In the data rows, the value 128 means zero.
Here are some numbered points:
[134 148 129 134 149 130 142 114 144 113 107 140 117 120 107 144 153 107
 157 139 151 136 134 137 147 146 117 150 157 135 105 127 136 149 115  97
 149 119 145 117 107 139 115 123 140 150 128 137 105 162 107] 0
[131 103 166 109 118 132 113  92  84 142 126 125 122 127 166 108  80 132
  93 164 133  82  74 139 132 106 153  84  79 116 143 130 106  86 152 141
 133 136 133 155 153  77 135 159 153 139 123  83 158 135 160] 1
[139 106 156 121 105 138 119 107  89 129 107 127 123 126 191 111  83 135
  76 163 128  82  68 147 121 107 155  78  80 127 158 121 108  88 141 159
 152 128 142 160 157  83 136 146 151 129 111  84 151 137 164] 2
[ 81  79 112  78 137 119 111 136 125 128 119 130 119 110 140 109 135 157
 151 130  79  61 143  81  88 106 117 115 121 135 126 157 165  85 120 156
 137 148 126 136 171 162 126 166 149  69 132 144  77  88  83] 3
[120 165 100 137 126 110 177 101 152 157 121 152 134 130  99  99 107 122
 135 132 161 146 148 141 127 110 130 147 152 112 119 114 107 111  91 126
 145 122 143 117 144 146 119 133 148 152 158 147 118 145 101] 4
[129 108 135 124 136 130 121  99  92 122 125 143 120 109 187 119 111 120
  93 150 126 110  78 158 109  83 121  80  82 133 155 121  92  91 147 154
 160 133 137 159 164  87 126 163 132 154 108 111 172 136 168] 5
[117 151 105 143 136 129 176  94 160 142 119 145 116 146 104  95 116 128
 122 127 148 136 146 143 128  96 132 145 142  91 112 107 110 103  99 129
 157 107 148 112 152 154 128 128 145 145 149 146 128 135 102] 6
[133 120 154 134 113 141 124  99  99 136 118 127 121 114 184 113  89 130
  92 154 143 100  89 156 125 113 147  94  87 125 137 117 105  89 145 153
 147 130 139 155 149  76 124 161 152 152 108  95 171 144 177] 7
[121 101 119 104 142 133 117 127 135 119 121 130 114 122 115  89 149 122
 145 117 104  81 138 135 118 114 100 149 142 124 114 123 150 112 111 150
 149 160 115 125 162 161 115 148 156 101 121 129  82 121  97] 8
[142 150 130 137 156 126 129 130 130 119 115 141 113 125 106 117 150 108
 149 129 156 142 136 137 158 158 106 143 157 139 124 125 121 150  99 109
 133 140 124 107 117 144 113 116 144 144 116 135  97 142 117] 9
[141 148 120 147 153 143 136 122 164 113 117 129 126 116 107 141 145 104
 142 126 150 136 145 157 151 150 109 146 141 133 117 113 103 153 112 108
 142 136 128 103 111 138 121 133 151 148 119 127  99 153 111] 10
[136  95 112 138 109 131 137 134 142 128 152 129 156 171 175 162 147 169
 149 126  89 145  71  61  73 148 120 147 137  76 179 184 150 142 162 104
 146 132  91 156  89 152 138 165 140  81 116 106 152  99 153] 11
[150 145 124 143 142 147 133 120 149 121 116 147 113 124 109 135 154 109
 154 117 152 127 133 143 147 153 114 148 150 124 122 116 125 151 110 120
 143 149 129  99 112 142 114 111 149 148 129 130 114 146 105] 12
[135 163 130 131 143 138 122 148 141 125 156 144 103 120 127 127 143 102
 167 128 109 139 147 152  82 139 130 141 149 156 122 126 168 159 103 164
 123 124 131 152 149 127 104 103  84 116 119 151 169 141 161] 13
Which three points above are nearest to each new point, looking only along the 2 directions in which the numbered points spread most? Their numbers follow each, nearest first.
[ 80  87 121 106 141 102 107 137  82 123 139 144 181 159 143 112 149 138
  85 122  92 135 138  69 131 113 148  97  90  76  94 117  81  93 118 137
  88  71 136 101 160  81 117 103  93 105 184 124  89  78  97] 8 13 11
[ 57  93  98  72 113 101 104 157  90 120 139 108 127 113 152 163 114 185
 141 132 111  91 143  82  86  66 125  65  98 123 153 190 166 115 145 141
  94 100 102 152 116 146 141 162 143  94 170 149 102  69  87] 11 3 8
[143 170 116 133 155 138 129 122 158 120 110 131 123 113 133 124 145 116
 132 127 152 142 153 143 136 160 112 150 151 143 129 105  98 125 122 130
 138 139 140 118 132 124 113 149 140 148 111 115 135 145 136] 6 4 10
[126 106 170 108 110 139  95 168  79 136 135  97 181 152 133 134 125 147
 168 108  75 140 149  74 168  79 168 146 153  96 117 129 133  98 137 109
  81 114 119 144 111 129 134 103  90  71 173 151 115  76 131] 8 11 3
[117 134 128 143 111  96 157 166 139 108 136 135 122 126  92 137 150 117
 157 125  93 135 128 134  88 135 159 109  88 154 134 113 152 132 145 166
 146 158 138 160  90  78 117  91  75 107 143 141 179 143 173] 13 8 6
[131 135 111 130 141 137 119 135 146 128 163 129 117 122 103 122 129 104
 105 125  92 136 145 141  92 145 111 145 164 150 121 129 154 152 108 153
 110  90 105 126 151 147 123  87  86 148 143 141 153 135 144] 13 6 12
[142 167 140 109 130 132  86 176 113 145 184 117 140 130 117 132 132 107
 138 114  76 152 160 132  94 100 136 152 164 143 103 130 177  95 117 101
  75  78 120 171 148 142 134  94  83 113 153 142 176  94 169] 8 13 6
[128 141 114 138 129 100 158 160 129 128 145 136 118 116 114 134 142 103
 146 139 116 126 135 148 104 144 181 114  94 142 136 110 166 141 144 164
 150 155 134 169 103  93 119  93  85 108 125 133 166 138 161] 13 6 8
[120 126 106 138 142 124 149 153 147 116 138 160 103 122 121 133 163 101
 166 130 113 140 129 134  88 132 147 110  88 157 145 105 176 137 138 172
 144 155 141 165 107  80 117  98  84 130 134 150 170 147 159] 13 6 8
[129 142 134 125 112 142  95 155 127 135 184  95 112 123 120 116 130 112
 139 123  92 130 132 135  95  82 121 142 151 156 103 128 169 112 121 144
  75  88 119 154 161 154 132 110 105 112 122 137 161 116 166] 8 13 6
[151 145 109 147 148 122 145 117 137 122 122 145 126 107 152 130 136 119
 127 131 131 148 121 152 126 144 103 125 118 139 135 112 111 115 127 164
 139 146 142 133 137 102 117 142 121 153 110 134 171 145 158] 6 13 4
[118 112 131 135 132  95 167 155 126 122 150 146 120 141  93 136 141 111
 148 123  95 134 139 143  84 150 176  87  83 136 122 116 152 154 130 176
 152 158 148 186  92  85 113  90  83  98 147 139 158 140 168] 13 8 6
[ 65 108 105  70 114 105  96 169  87 119 137 100 123 118 175 168 100 186
 141 134 121 101 150  76  76  72 144  72  99 108 180 183 163 110 148 107
  90  96  91 159 108 139 148 149 147  94 181 156 108  73 104] 11 3 8
[142 146 133 133 141 147 136 103 137 123 121 142 112 104 165 137 129 115
 128 130 144 139 135 148 139 143 117 138 108 134 135 110  96 108 119 146
 158 148 148 137 116  87 116 151 144 154 108 123 150 144 155] 6 4 13
[ 74  72 139 109 130 141  96 132  86 115 106 109 180 165 133 133 153 161
  94 128  92 151 132  81 136  75 169 140 132  76 115 130 105 110 140 131
  68  97 135  97 113  95 133 130  85 115 166 147  89  77  83] 8 11 13
[127 114 124 143 151 123 135 164 124 112 134 152 110 119 132 144 144 100
 162 131 124 146 155 144  65 142 163 130 112 147 101 123 170 152 124 149
 126 131 127 157 134  92 115 133 125 105 102 141 166 128 165] 13 8 6
[139 135  98 133 163 128 173 100  90 119 198 144 191 124 120 147 118 175
  97 141 151 141  86  85 106  95 148 125  78 121 169 178 129 162 135 109
  89 130  84 109 122 117 149 145 152  74 128  72 114 108 151] 8 11 13
[137 161 169 118  74  97 113 155 113 173 167  74 153 129 119 116  80 126
 101 111  80 129 141 107 114  87 115 113 106 141 106 144 171 103 161  73
  83 132  80 182  90 147 168  87  86 127 152 129 171  94 152] 8 13 11
[ 94  87  93  84 138 121 107 132 137 125 118 112 121 125 109  97 129 130
 142 117  90  78 144 115 114 115 120 132 148 138 108 128 167 101 101 161
 138 144 125 119 170 164 133 160 158  96 124 149  92 102  96] 8 3 11
[134 141 102 138 102  95 150 124 140 155 168 151 177 130 137 168  80 177
  91 110 146 117 110  91  92 124 105 123  84 135 148 187 100 101 152 142
  87 106  96 107  92 129 138 145 160 141 106  78 140  99 162] 8 13 11
[126 162 137 147 134 144 125 111 152 110 108 139 126 106 136 123 140 118
 106 126 145 147 137 148 148 168 116 140 130 150 123 104  89 125 119 144
 141 129 132 111 124 116 114 142 147 147 118 114 143 143 124] 6 4 10
[150 163 139 147 142 144 125 116 155 118 112 137 122 112 135 132 124 126
 124 141 159 131 149 153 142 151 113 141 138 151 140 123 102 129 108 139
 151 136 152 107 117 113 109 140 142 151 115 117 131 149 127] 6 4 10
[122 113  96 130 106 107  93 101 162 146 157  97 113 105 115 110 104 102
  76 126  99 133 149 154 106 102 136 122 110 155 114 131 129 128 119 164
  87  72  73 100 178 142 134  91  93 143 125 127 129 140 106] 13 6 4
[112 154 122 155 133 108 156 150 130 115 122 142 118 118 106 138 153 111
 164 126 109 142 142 135  91 144 156 116  96 152 142 122 169 152 131 153
 136 162 133 171  96  89 120 114  86 106 126 133 163 147 161] 13 8 6
[132 121 120 130 155 130 165  95 143 125 121 146 145 179 133 143 131 118
 130 112 135 155 129 159 125  70 109 146 139  75 106 122 111 122 108 145
 146  97 135  94 174 152 119 138 106 137 121 138 152 125 112] 13 6 4
[133 139 130 124 118 154 119 142 140 126 139 126 133 157 105 158 142 109
 155 126 160 144 109 144 143  93 129 153 144 142 112 123 134 156 116 151
 148  82 134 118 180 152 125 129 152  77 110 145 148 156 146] 13 6 4
[102  87 158 106 127 135 100 148  80 132 122 109 180 158 139 125 136 147
 129 125  87 148 143  79 156  81 192 142 140  90 115 130 103  90 146 134
  61  99 143 115 114 118 134 109  78  78 167 154 110  69 105] 8 11 3
[142  94 112 129  93 127  96 152 147 126 106  90 124 169 156 158 129 186
 147 106  98 128  70  71  91 124 119 148 150  90 188 176 154  89 167  88
 136 155 112 167 124 141 157 173 108  94 120 119 133 138 135] 11 3 8
